A single turn carries every row of the set below to another of its rows. Some are shown first; where does it send the rows asked next?
j956: -.04; .12; .09; .21; -.10; -.05; -.08; .04; .09; .14; .15; -.39; .01; -.04
j426: -.27; -.17; -.13; .00; -.01; .14; .02; -.04; -.13; -.28; .13; .09; -.15; .12
j829: -.19; -.17; .18; .07; .21; -.07; -.13; .03; -.08; .11; .08; .32; .03; .08
j673: .06; .20; .24; -.17; .05; -.09; -.10; -.17; -.20; -.24; -.05; -.04; .05; -.10
j98: .05; -.22; -.02; -.09; .14; .00; .00; -.19; .19; -.08; .13; .09; .10; -.16
j686: .04; -.14; .10; -.25; -.10; -.21; .00; -.09; -.05; .27; .12; .00; .10; -.07
j399: .11; .05; .02; .28; .02; -.07; .15; .26; -.27; -.14; -.11; .07; -.05; -.06
j642: .09; .01; .02; -.27; .15; -.16; -.10; -.19; -.06; -.22; .19; -.12; .02; -.10
j29: -.05; -.40; -.13; .20; -.07; .11; -.04; -.03; -.21; -.06; -.02; -.05; -.09; .07
j308: -.15; -.17; .00; -.12; .07; .01; -.01; -.08; -.05; -.06; -.18; .35; -.16; .15
j486: -.14; -.34; .18; .03; -.02; -.02; .01; -.11; .03; -.22; .16; .12; .06; .03
j105: -.09; .35; .07; .20; .07; -.05; .00; .20; -.08; -.11; -.16; -.08; -.19; .13
j515: -.04; .42; .28; -.03; .06; -.17; .00; .02; -.01; .05; -.06; .00; -.03; -.01
j68: .02; .03; .09; -.25; -.18; -.05; .07; -.17; .06; -.13; -.25; -.02; -.18; .07
j824: -.18; .17; -.29; .00; .01; .13; -.02; .07; -.19; -.06; -.02; -.06; -.28; .12
j253: -.02; .03; -.02; -.11; -.22; .00; .06; -.16; .16; -.07; .06; -.34; -.06; -.05
j664: .04; -.44; -.06; -.03; -.08; -.02; .04; -.12; -.08; .12; .07; .02; .08; -.06
j11: -.11; .21; .15; .01; -.12; -.15; -.17; .09; -.29; .04; -.06; -.14; -.26; .21
j358: .19; .14; .21; .05; .01; -.25; -.08; .02; .04; .26; -.14; -.14; .02; -.07
j574: .09; -.20; .36; .06; -.02; -.22; -.04; -.08; .10; .06; .02; .01; .13; -.06
j454: -.13; -.03; .23; .24; .12; -.11; -.16; .09; .00; .21; .25; -.04; .12; -.01
j178: -.01; .13; -.09; .02; -.21; .02; .03; -.07; .11; -.02; -.12; -.35; -.19; .04
j349: .06; .31; -.11; .03; .04; -.07; -.08; .10; -.12; .21; -.16; -.17; -.19; .04
j589: -.02; -.28; -.21; .17; .14; .10; .00; -.01; .10; -.23; .05; .03; -.05; -.02
j263: -.11; -.05; .10; .18; .22; -.07; -.13; .15; -.19; .13; -.07; .31; -.08; .14
j258: .14; -.14; -.22; .19; .12; -.13; .16; .25; -.11; -.12; .12; .00; -.09; -.05
j555: -.03; .00; .15; -.12; .03; -.08; -.03; -.02; -.12; -.03; -.32; .29; -.17; .17
j40: .06; .22; .24; .10; -.01; -.06; .03; .06; -.32; -.18; -.20; .06; .01; -.09
j776: -.03; .18; .19; -.22; -.13; -.27; -.09; .01; -.16; .23; .05; -.08; -.07; .07
j309: -.13; -.07; -.01; .22; -.09; .05; -.14; .06; -.32; -.11; -.11; -.12; -.27; .20
j744: -.09; .00; -.18; .30; .11; .07; .00; .17; -.03; -.25; -.09; -.05; -.19; .13
j734: .04; .13; .24; -.18; .09; -.15; .01; -.16; .13; .07; .08; .07; .13; -.16
j840: -.10; -.04; -.06; .18; -.04; .01; -.05; .00; .05; .07; .30; -.34; .05; -.09
j141: -.06; -.01; -.14; -.16; -.13; .07; .07; -.11; .05; -.11; -.27; .00; -.28; .12
j485: -.13; -.08; -.01; .32; .18; -.04; -.15; .15; -.11; .16; .23; -.02; .03; .02
j617: .14; -.15; -.21; -.09; .18; -.18; .03; .03; -.01; -.16; .26; -.13; -.05; -.07

j426 goes to j824
j178 goes to j956
j776 goes to j686
Now these:
j673 goes to j642
j734 goes to j98
j68 goes to j253

A single turn carries every row of the set below to another of its rows. Some are shown first; where does it send the rows asked next?
j978: -.03; -.10; -.10; .02; .14; -.09; -.21; .19; -.13; -.22; -.13; .13; .04; .15; -.45; -.24; .03; -.10; .02; -.30; -.03; .00; -.22; -.04; .10; .08
j521: .21; -.02; .04; -.25; -.01; .12; -.33; -.17; .08; -.06; .04; .02; .00; .21; .14; -.19; .16; .11; .24; .00; .09; -.15; -.16; .07; .05; .07
j116: .04; .01; .26; -.22; .13; -.39; -.03; .10; -.05; -.34; .10; .34; -.07; -.07; -.24; -.34; .36; .22; .21; .13; .06; .20; -.06; .07; -.04; -.22
j165: -.50; -.11; -.01; -.16; .29; .11; -.09; .18; .00; -.13; -.15; .07; -.07; -.03; .15; -.34; .02; -.06; .08; .15; -.01; .09; -.21; .00; -.15; -.40
j430: .06; .06; .16; .07; .09; -.03; -.04; .08; -.06; .06; .03; .31; .18; -.33; -.14; -.47; .26; -.21; .13; .33; -.12; -.05; -.19; .02; .03; -.31
j961: .09; .08; .15; -.22; -.07; -.09; -.18; .23; .20; -.07; -.23; .27; -.20; .04; -.39; -.36; .07; -.24; .01; .24; .21; .30; -.15; -.13; -.07; -.20
j696: .20; .02; .14; -.22; .01; .01; -.30; -.12; .11; -.03; -.16; .02; .22; .36; .18; -.20; .11; .09; .18; .03; .05; -.07; -.23; .10; -.01; -.02
j582: -.37; -.13; -.10; -.21; .29; -.01; -.10; .03; .08; -.09; -.23; .09; -.12; -.07; .26; -.33; .04; -.03; .16; .09; -.16; -.01; -.12; -.08; -.09; -.38
j31: -.09; .05; -.10; .07; .29; -.03; -.09; .03; -.02; -.14; -.01; .15; .02; .12; -.39; -.04; -.02; -.13; .09; -.31; .02; .08; -.26; .01; .05; .06
j300: .14; .04; .15; -.31; .02; .06; -.18; -.11; .11; .02; -.02; .03; .08; .24; .15; -.32; .21; .15; .22; .08; .17; -.27; -.16; -.04; .16; -.05
j908: .19; .06; .04; -.40; .02; -.18; -.18; .18; .21; -.16; -.26; .17; -.10; -.10; -.34; -.39; .15; -.29; .04; .31; .16; .20; -.20; -.01; -.14; -.24
j90: -.20; .01; -.19; .12; .22; -.12; -.17; .09; .04; -.19; -.05; .09; -.09; .08; -.37; -.25; .03; -.13; .02; -.31; .04; .06; -.25; -.05; .05; .09
j805: -.06; .04; .19; -.19; .18; -.27; -.14; .18; -.12; -.26; .13; .23; -.04; .02; -.06; -.33; .53; .21; .25; .16; .16; .24; .01; .09; .02; -.16
j5: .17; .10; .08; -.35; .00; -.10; -.09; .14; .28; -.05; -.30; .11; -.10; .13; -.43; -.35; .20; -.26; -.02; .14; .11; .15; -.09; -.12; -.16; -.21
j71: -.16; .05; -.09; .09; .25; -.06; -.21; .17; .00; -.10; -.18; .15; .16; .06; -.32; -.15; .08; -.10; .10; -.37; .12; .09; -.35; .07; .08; .02
j986: .07; -.10; .13; .13; .03; -.01; -.11; .17; -.06; .05; .05; .39; .23; -.32; -.10; -.33; .07; -.21; .20; .22; -.09; -.01; -.30; -.11; -.09; -.26
j580: .17; -.01; .12; -.24; .04; .08; -.36; -.27; .06; -.08; -.12; .04; .10; .27; .22; -.23; .22; .00; .19; .01; .10; -.09; -.09; -.08; .01; .00
j921: -.48; -.18; -.17; -.19; .29; -.17; -.11; .08; .07; -.02; -.21; .03; -.02; -.09; .19; -.19; .08; -.01; .11; .15; .00; .03; -.14; -.08; -.07; -.32
j162: .10; -.03; .27; .06; -.07; -.07; -.05; .05; .01; -.07; .06; .32; .17; -.40; -.10; -.45; .20; -.29; .23; .16; .06; -.01; -.20; -.02; -.06; -.21
j773: .09; .00; .21; -.32; .01; -.26; -.03; .27; -.10; -.32; .10; .23; .01; -.05; -.13; -.29; .53; .19; .20; .09; .04; .17; -.08; -.04; -.11; -.10
j566: -.49; -.17; .09; -.16; .28; -.13; -.15; .14; .14; -.05; -.28; .04; .01; .02; .18; -.19; .15; -.04; .12; .04; -.09; -.02; -.13; .02; -.06; -.41

j300 goes to j165
j162 goes to j908
j582 goes to j90
Now these:
j5 goes to j805
j430 goes to j961
j31 goes to j580
j696 goes to j566

A single turn carries every row of the set below to another of its rows. Some are shown first; where does it send the rows asked next?
j729: .03; -.08; -.07; -.14; .15; -.13; -.17; .20; -.11; .07; .14; .02; -.12; -.14; .08; .37; -.52; -.08
j278: -.13; -.24; .31; .22; .08; .16; -.27; .14; .08; -.22; .12; -.09; .28; .02; .10; .04; -.58; -.05
j594: -.09; -.37; .09; .11; .21; -.10; -.37; .11; .01; -.04; .01; .10; -.04; .00; .04; .18; -.67; .02
j407: .10; -.34; -.01; .39; -.11; .12; -.44; .10; .10; .03; -.21; -.04; -.06; -.23; -.11; .20; -.31; -.20
j687: .11; .13; -.01; .06; -.26; .39; -.19; -.20; .14; -.12; .22; -.06; .27; -.29; -.10; .17; -.48; -.14
j736: .17; -.04; .22; -.09; -.12; .12; -.12; .23; .15; -.14; .33; -.03; .06; -.09; .04; .26; -.20; -.30
j912: .17; .09; -.24; -.10; -.01; .11; -.15; -.07; -.08; .11; .12; -.03; -.13; -.33; -.12; .31; -.45; -.18
j453: .07; .06; -.05; -.12; -.25; .37; -.19; -.22; .12; -.16; .17; -.15; .12; -.34; -.06; .09; -.45; -.21
j229: .24; -.20; .22; -.08; -.03; .16; -.07; .26; .22; -.11; .31; .03; .17; -.03; .00; .13; -.26; -.10
j620: .15; -.15; .30; -.17; -.13; .25; -.09; .14; .29; -.13; .20; -.04; .16; -.18; .10; .20; -.26; -.20
j168: .21; -.08; .25; -.12; -.06; .10; -.13; .23; .10; -.22; .23; -.02; .14; -.05; -.01; .25; -.20; -.31
j918: .13; .14; -.09; .02; .00; .37; -.23; -.29; -.04; -.23; .14; -.18; .14; -.36; -.08; .12; -.43; -.05
j509: .04; .03; -.06; -.11; .24; -.09; -.24; .03; -.14; -.08; .15; .02; -.01; -.26; .16; .34; -.56; .09
j379: .24; -.33; -.15; .28; -.18; .11; -.40; -.02; .15; .11; -.11; .05; -.05; -.28; -.18; .25; -.31; -.06
j676: .21; -.18; .31; -.24; -.07; .16; -.09; .11; .21; -.18; .16; -.02; .15; -.17; .06; .24; -.24; -.25
j188: .15; -.47; -.01; .18; -.08; -.01; -.40; -.04; .09; .04; -.25; -.03; -.07; -.33; -.04; .25; -.31; -.14
j818: .14; .03; -.08; -.08; -.18; .43; -.15; -.26; .08; -.08; .09; -.21; .04; -.34; -.14; .15; -.39; -.19
j975: -.03; -.18; .06; .12; .30; -.04; -.38; .06; -.09; -.19; .05; .04; .07; -.02; .07; .29; -.60; .21
j128: .16; -.34; -.07; .31; -.13; .04; -.44; .06; .02; -.03; -.23; -.05; -.03; -.25; -.14; .25; -.27; -.22
j649: .28; -.41; -.16; .22; -.13; .03; -.38; -.01; .07; .04; -.17; .03; -.01; -.28; -.18; .24; -.31; -.06
j537: .04; -.06; .04; -.09; .07; -.16; -.12; .00; -.04; .09; .37; .07; -.01; -.23; .15; .30; -.55; -.08
j369: -.07; -.38; .20; .15; .02; .25; -.33; .08; .11; -.29; .02; -.16; .20; .14; -.04; .11; -.50; .08
j79: -.06; -.39; .10; .04; .20; -.06; -.30; .20; .00; -.06; .00; .01; -.01; .07; .07; .28; -.59; .12
j24: -.09; -.34; .19; .09; .01; .20; -.31; .13; .13; -.31; .10; -.10; .26; .08; .03; -.01; -.57; .05
j884: .01; -.11; .12; .17; .06; .40; -.36; -.33; .05; -.32; -.01; -.19; .17; -.21; -.06; .09; -.49; .05
j532: -.02; -.32; .04; .28; .19; -.15; -.31; .11; -.06; .06; .14; .08; .05; -.04; .03; .16; -.63; .07
j506: .10; .20; -.15; -.02; .14; .12; -.25; -.17; -.15; -.05; .09; -.03; -.06; -.40; -.02; .30; -.50; -.10
j707: .01; -.04; -.07; -.15; .07; -.17; -.19; .17; -.10; -.01; .29; .04; -.07; -.15; .12; .25; -.55; -.12
j87: .14; .06; -.24; -.04; -.06; .08; -.26; -.18; -.04; .10; .12; .09; -.13; -.35; -.14; .26; -.53; -.20
j387: -.05; -.22; .14; .29; -.12; .39; -.36; -.20; .20; -.12; -.10; -.10; .27; -.24; -.05; .06; -.58; -.03
j712: .31; -.19; .21; -.15; -.04; .16; -.07; .19; .18; -.19; .24; .05; .22; -.05; -.06; .18; -.24; -.14
j732: .12; -.45; -.01; .22; -.06; -.01; -.37; -.02; .13; .14; -.15; .01; -.15; -.32; -.02; .25; -.33; -.12
j735: -.02; -.21; .12; .17; -.14; .48; -.33; -.22; .13; -.25; -.06; -.26; .14; -.10; -.15; .08; -.42; -.12
j480: -.10; -.20; .20; .17; .15; .19; -.39; -.05; -.01; -.40; .06; -.16; .20; .00; .07; .15; -.52; .14
j328: -.04; -.19; .09; .23; -.13; .43; -.42; -.21; .15; -.23; -.10; -.11; .15; -.14; -.17; .03; -.54; -.14
j288: .06; .11; -.15; .12; -.16; .05; -.29; -.22; -.05; .10; .15; .00; -.06; -.39; -.04; .35; -.50; -.24

j379 goes to j736
j729 goes to j79
Now these:
j278 goes to j387
j480 goes to j884
j594 goes to j24
j168 goes to j188

